[[-19  -1   4  29]
 [  7   9 -11   1]
 [-13 -29  -9 -27]
 [-14  23  -6 -13]]
|
[[  7   9 -11]
 [-13 -29  -9]]

[[ 16 -31  -6]
 [-15  17  -7]
 [-15  17  13]]
|
[[-15  17  -7]
 [-15  17  13]]

[[12 19 13]
 [14 25 16]
 [12 25 20]
 [12 29 23]
 [10 31 28]]
|
[[14 25 16]
 [12 25 20]]

[[ 34  -7 -10  14 -12]
 [ 14 -20 -10 -36 -17]
 [  3  -8 -19  15 -27]
 [ 18  24  18  16 -10]]
|
[[ 14 -20 -10]
 [  3  -8 -19]]

[[ 10  20 -18]
 [  3   6 -13]
 [ -1 -11   0]
 [-18 -30  22]]
|
[[  3   6 -13]
 [ -1 -11   0]]

[[  6  19  17  -7]
 [-10 -30 -29   6]
 [ -7   5  -6  30]
 [-30 -22   6  11]]
|
[[-10 -30 -29]
 [ -7   5  -6]]

[[-10  14  -1]
 [-17  15  18]
 [ 21   7  -5]
 [  5 -29  -7]]
|
[[-17  15  18]
 [ 21   7  -5]]
---
[[  1   0  -1  -1   5  -1  -2  -1   0   6   4 -28   0]
 [  2   0   1   0  -8   0   0   1   0   9  -6   8   0]
 [ -1   0   0   2  -2   0  -1   1   0  -7   4  -8   1]
 [  0   0  -1   0   3   0  -1   0   0   2   3 -17   0]
 [  4   0  -1  -2  -2  -1  -2  -1   0  21  -5 -19   0]]
|
[[  0   1   0  -1  -1   5  -1  -2  -1   0   6   4 -28]
 [  0   2   0   1   0  -8   0   0   1   0   9  -6   8]
 [  1  -1   0   0   2  -2   0  -1   1   0  -7   4  -8]
 [  0   0   0  -1   0   3   0  -1   0   0   2   3 -17]
 [  0   4   0  -1  -2  -2  -1  -2  -1   0  21  -5 -19]]

[[ -2  20  -3   2 -10  11   8  18]
 [ 20  15 -15  21   0  23  10  19]
 [ -4 -11   0   3  -5 -10  -3  -5]
 [-27 -21  14 -13 -11 -29 -10 -15]
 [ 17   7  -8  10   8  16   4   6]
 [ -8 -10   4  -3  -3 -10  -2  -6]
 [ 11   5 -13  19  -6  10   5  12]
 [ -7 -11   3  -1  -3 -12  -6  -8]
 [ 13  -4  -9  14   5   6   0  -2]
 [  1 -34   4  -1  13 -20 -14 -31]
 [ -1   0   2  -6   3  -1   0  -4]]
|
[[ 18  -2  20  -3   2 -10  11   8]
 [ 19  20  15 -15  21   0  23  10]
 [ -5  -4 -11   0   3  -5 -10  -3]
 [-15 -27 -21  14 -13 -11 -29 -10]
 [  6  17   7  -8  10   8  16   4]
 [ -6  -8 -10   4  -3  -3 -10  -2]
 [ 12  11   5 -13  19  -6  10   5]
 [ -8  -7 -11   3  -1  -3 -12  -6]
 [ -2  13  -4  -9  14   5   6   0]
 [-31   1 -34   4  -1  13 -20 -14]
 [ -4  -1   0   2  -6   3  -1   0]]

[[ 18 -19  13 -38  18  12]
 [ 12 -26  -5 -17 -12   9]
 [ -6  -1   5  -4  17   0]]
|
[[ 12  18 -19  13 -38  18]
 [  9  12 -26  -5 -17 -12]
 [  0  -6  -1   5  -4  17]]

[[-22  -1 -27 -20  27]
 [ 27 -19 -26  -4  21]
 [ 11 -21  16   7  15]]
|
[[ 27 -22  -1 -27 -20]
 [ 21  27 -19 -26  -4]
 [ 15  11 -21  16   7]]

[[-24  -3]
 [ -4  -7]
 [  6  16]
 [-18  -1]
 [-11 -21]
 [  6 -36]
 [-24  -4]
 [ 32 -10]
 [  4  -9]
 [-16 -17]]
|
[[ -3 -24]
 [ -7  -4]
 [ 16   6]
 [ -1 -18]
 [-21 -11]
 [-36   6]
 [ -4 -24]
 [-10  32]
 [ -9   4]
 [-17 -16]]

[[ 11   0  11 -13]
 [-31 -25  -9   8]
 [ -2  -2 -11   9]
 [ 15 -17  25 -35]
 [ -9  26   7 -12]
 [-19  10 -15  14]
 [-26  -5   2 -16]]
|
[[-13  11   0  11]
 [  8 -31 -25  -9]
 [  9  -2  -2 -11]
 [-35  15 -17  25]
 [-12  -9  26   7]
 [ 14 -19  10 -15]
 [-16 -26  -5   2]]

[[  0   6  -2   6   4   8   3 -11   9  -4]
 [ -7   5  15  -9   9  20   9  -2   9   7]
 [-10  13 -29   6   6 -19  13 -22 -20 -21]
 [-11 -16   3 -12  -3  -5  -9  -1  -6  -4]]
|
[[ -4   0   6  -2   6   4   8   3 -11   9]
 [  7  -7   5  15  -9   9  20   9  -2   9]
 [-21 -10  13 -29   6   6 -19  13 -22 -20]
 [ -4 -11 -16   3 -12  -3  -5  -9  -1  -6]]

[[  1  -6  -1 -18  22   2   2]
 [ 15  15  16  12  -8   9  13]
 [-14 -24 -22 -10   7 -19  16]
 [-18   2 -16 -18  13   6 -16]
 [ 25  27  22  19 -15  17  -7]
 [  9  19  21  10   0  18  -9]
 [  9   4 -13  -1 -16 -10  19]
 [-11 -13   6  -2   3  -6  -3]
 [ -7 -13  -2  -8  -6  -1 -14]
 [-13  22  28  29  -1  21  -3]]
|
[[  2   1  -6  -1 -18  22   2]
 [ 13  15  15  16  12  -8   9]
 [ 16 -14 -24 -22 -10   7 -19]
 [-16 -18   2 -16 -18  13   6]
 [ -7  25  27  22  19 -15  17]
 [ -9   9  19  21  10   0  18]
 [ 19   9   4 -13  -1 -16 -10]
 [ -3 -11 -13   6  -2   3  -6]
 [-14  -7 -13  -2  -8  -6  -1]
 [ -3 -13  22  28  29  -1  21]]
---
[[  6  -2 -25  21]
 [ -7  20   0  27]
 [-20   8 -26 -25]
 [  5 -11  17  -3]
 [ 14 -18  24  23]]
|
[21  0  8  5]

[[ 11 -34 -28 -15]
 [  3  -8 -17  37]]
|
[-15 -17]

[[-15  -2   6]
 [  2  12  -5]
 [  0  10   3]
 [-10  10 -34]]
|
[ 6 12  0]

[[ 15   0 -18]
 [ -9 -12 -26]
 [ 30  14 -37]
 [  6  15  12]]
|
[-18 -12  30]

[[ 9 -3 -6]
 [ 1  9  7]
 [22  1 34]]
|
[-6  9 22]

[[-34   4  35  14]
 [ 25 -30  20  -4]]
|
[14 20]

[[ -6 -14  -1  27]
 [ -7  -7  -2   1]
 [ -3   7  34  -5]
 [-17  -2  36  -3]
 [ -7   8 -11 -27]]
|
[ 27  -2   7 -17]

[[-26 -13  28]
 [ 31  -7  26]
 [ -7 -34  21]]
|
[28 -7 -7]

[[ -6  -4 -18]
 [  7  -2   0]
 [ 29 -17 -13]
 [ 17 -11   0]
 [-15  -4  11]]
|
[-18  -2  29]
